In the rows, zero is written as 128.
The rows of R fall into a few groups, and each row is roughly a mix of its group's hidden directions.
R (116 x 11):
[[116 161 178 107 144 148 101 141 163 169 166]
 [ 81 160 144 144 152 143 108 136  62 106 119]
 [138 111 132  94 156 153 113  73 134  68 143]
 [124 110 127 139 147 108 154 175  94 196 125]
 [137  95  91 174 123 110 134  89 143 103  78]
 [123 143  87  84 127 120  75  95 114 100  94]
 [166 130 118 170 110  89  76  86 121 132 143]
 [124 114 112 151 127 106 140 190 100 188 121]
 [127 130 108 161 111 101 141 185 110 189 123]
 [136  73 109  80 135 119 146 172 138 107 164]
 [124 123  71 126  96 103 157 145  67 121 118]
 [159 117  83 117  88 117 135 112 197 130 134]
 [144 133 115 180 141 168 163 178 107 155 142]
 [123 110 132  88 163 164 114  84 132  71 135]
 [115 134 179 176 118 137 184 144 147 146 152]
 [133 140 151 117 163 146  75 111 191 148 141]
 [120 113 176 166 133 125 181 152 155 153 162]
 [141  97  62 148 115 103 135 106 109 102  87]
 [122 139  62 116 114 158 148 119 149  91  84]
 [155 115 111 102  91 108 137 128 202 145 150]
 [153 154 135 170 116  97  73  79 113 134 123]
 [171  70 132 137 138 123 142 174 126 152 169]
 [129 123 125 152 123 101 153 175 104 200 126]
 [129 143 180  91 174 142  94 140 159 144 157]
 [123 114 115 143 148 100 144 178  90 191 122]
 [ 84 189 118 112 133 143 117  84 129 105  94]
 [128 147 144 109 119 156 119  72 164  69 134]
 [125 142 143 102 133 161 126  65 157  76 139]
 [ 84 144 119 120 160 149 135 139  73  76 109]
 [123 140 123 162  99 100 141 184 121 187 114]
 [120 176 122 150  71 140 111 118 175  95 119]
 [120 139 117  71 124 105  81  78 132 104 104]
 [166 123 175 157 120 107 108 110 142 191 137]
 [160 144 164 180 127 121 118  83 130 175 110]
 [111 137 179 175 115 142 187 142 142 138 151]
 [112 121 186 156 133 123 182 138 161 146 160]
 [116 120 176 175 119 131 185 151 149 143 155]
 [148 119  81  81 173 115  74 125 122 130 129]
 [134 103  70 162 100 110 154 118  94 105  92]
 [ 98 128  69 108 131 144 131 144 106  64 122]
 [116 108  64  95 125 139 146 147 129  69 129]
 [101 130 191 110 107 100 148  88 166 114 140]
 [127 138  84  86 125 120  75  99 110  99  93]
 [136  97 120 135 141 128 165 162  97 197 151]
 [131  76 138  85 186 153 136 112 101 117 143]
 [132 147 154 102 167 146  77 125 164 168 159]
 [149 111  90 157 170 153 138 184 114 158 144]
 [104 158 132 130  79 136 166 167  85 149 157]
 [163 150 148 166 105 107 111  79 162 168 120]
 [125 108 136  87 173 158 120  80 124  79 138]
 [129 142 121 167  93  95 137 180 127 182 116]
 [112 163 186 125 140 159 116 158 169 140 161]
 [153 134  92 168 152 165 136 176  98 163 131]
 [151  96 127 136 169 123  96  83 175 108  96]
 [130  97 134  85 167 167 127  84 124  86 148]
 [132 160  82 127 102 133  85 110  93 110  79]
 [146 145 191 157 125 105 107 107 132 182 138]
 [117 152 118 165  96 101 134 184 125 178 108]
 [127 113 101 141  88 114 179 138  76  92 109]
 [146 106 112 169 164 141 151 186 127 165 151]
 [151 127  66  96 141 131  74 127  97 121 105]
 [114 162 181 101 142 149 110 148 150 164 172]
 [115 162 170  87 135 147 115 163 124 159 177]
 [126 142 141 107 121 158 112  75 162  65 132]
 [147  87 108 104 148  99 150 122  67  98 105]
 [113 135 190 163  92 141 180 125 143 114 123]
 [ 82 135 134  99 160 142 131 163  75  87 126]
 [158 138 107 152 105 146 150  91 179 156  85]
 [123 116 138  89 162 164 120  75 133  76 139]
 [153  93 111 113 180 109  95  96 151 100  96]
 [129 110  78 127 105  96 162 134  67 113 106]
 [142 105  48 132 137 101 106 112 114 117  97]
 [ 89 153 157 137 168 142 133 128  65 102 109]
 [154  94 131 120 111 136 167 142 188 174 144]
 [103 155 187 157 158 136 117 123  76 148 118]
 [ 79 134 132  98 156 146 129 168  76  92 126]
 [123 128  56 109 115 141 145 121 147  74 108]
 [ 84 138 132 114 162 144 128 149  66  84 119]
 [121 127  97 108 108 103 164 163  59 115 126]
 [108 109  77  91 133 128 125 155 108  65 141]
 [156 132 160 141 103 125 118 123 170 202 123]
 [144  95  61 156 125 109 122 102 121 102  87]
 [132 131 159 124 173 140  81 107 187 153 135]
 [116 159 188  99 137 149 117 144 141 166 172]
 [148 164 102 165  78 108  97 112 156  91 133]
 [103 145 188 162  97 133 180 119 146 125 140]
 [139 117 152 188 116 141 175 171 128 154 149]
 [138 173 150 175 112 135 110  87 137 171  96]
 [130 152 124 169  81  91 127 175 136 165 108]
 [140 108  65  96 103 121 141 132 175  92 138]
 [127 148 188  97 159 148 100 134 173 134 156]
 [148  99 110 148 156 124  95  81 175 107  93]
 [145 136  60 125 163 159 102 154  92 131 113]
 [123 128 125  98 160 156 109  72 136  68 137]
 [117 161 171  88 136 150 120 165 119 156 178]
 [136  96  91 180 113 116 141  90 142 106  81]
 [129 148 118 170  95  93 137 176 126 182 118]
 [ 93 178 102 111 126 128  95  87 125 105  83]
 [125  76 140  82 184 155 138 118 101 120 137]
 [128 144 129 164  87  95 136 182 130 177 109]
 [134 106 161 175 130 129 177 168 146 157 160]
 [128 132  87  70 152 118  74 100 123 114 109]
 [118 112 115 140 145 109 144 184  91 190 119]
 [101 111  79  91 139 147 146 159 111  73 127]
 [113 117  74  94 133 123 119 141 106  58 130]
 [115 109 185 132 143 116 173 132 170 145 169]
 [ 85 125 102  91 148 150 143 166  98  77 126]
 [103 135 184 170 112 131 184 133 151 134 146]
 [109 118 163  76 108  96 117  79 152  94 130]
 [ 82 132 105 100 149 151 131 162  84  79 119]
 [105 148 169 170 165 143 137 109  70 125 114]
 [122 131 194 173 112 161 154 120 164 119 129]
 [162 141  83 109 107 157  93 124  73 112 107]
 [121 156 173  74 155 140 108 156 132 145 170]
 [130  93 136  83 168 169 129  90 121  88 146]
 [136 115 158 160 136 132 114  73 191 134 104]]

In each list below, one row fits none of the groups, and each other row fits one group, some only roughly. Which row is it?
- J48: [108 102 160 125 164 129 148 160  71 100 162]
- J856: [115 173 174  92 149 162 132 151 138 168 150]
- J689: [123  91  83  97 140 130 144 156 115  68 154]
- J939: [144 118 187 157 140 128 171 112 149 177 142]
- J290: [144  76 109  96 119 130 159 165 166 136 169]
- J794: [ 97 127 105 122 152 139 113 133  66  68 119]
- J228: [ 83 168 165 116 114 107 131  74 156 115 110]
- J668: [ 98 136  85 117 144 139 125 135  84  61 115]
- J29: [ 82 152 108 107 140 155 142 140  98  69  97]
- J733: [144 159 160 178 114 124  98  93 122 173  98]
  J856
- J777: [ 87 118 113 102 150 158 141 173  79  94 114]
- J476: [148 105  56 127 115 140 163 146  93 133 100]
- J357: [139 131  71  95 186 145  91 142 114 137 124]
- J579: [147 109 147  96 135 149 114  79 148  67 153]
- J676: [152 133 192 154 137 118 143 112 146 188 137]
- J352: [137 100 132 195 100 126 162  95 145 120  93]
- J158: [128 145 157 105 113 154 115  80 168  70 122]
- J700: [129 119 142  95 128 170 118  85 157  65 137]
- J988: [141 153 129 129 107 134 103  77 169  66 125]
- J343: [144 122 187 156 140 126 160 116 156 184 145]
  J476
- J680: [121  99 183 151 129 116 177 147 158 143 166]
- J880: [168 111 116 137 101 133 160 111 193 168 125]
- J395: [105 117  69  82 124 149 119 162 116  85 133]
- J216: [146  91  70 127 133  94 126  97 107 103  87]
- J556: [156 122 176 161 122 116 150 117 162 190 136]
- J797: [116 121 179 157  94 118 163 160  80 149 135]
- J265: [112 131  68 107 126 132  96 140  98  70 115]
- J83: [136 157  70 109 127 148  79 114 101 114  91]
- J739: [ 79 165 128 134 145 154 115 133  74 101  92]
- J26: [117 129  91 150 141  95 122 181  92 177 111]
- J316: [111 105  97  96 144 117 120 150  85  63 140]
- J371: [140 123  63 110 175 124  81 144 119 146 113]
  J797
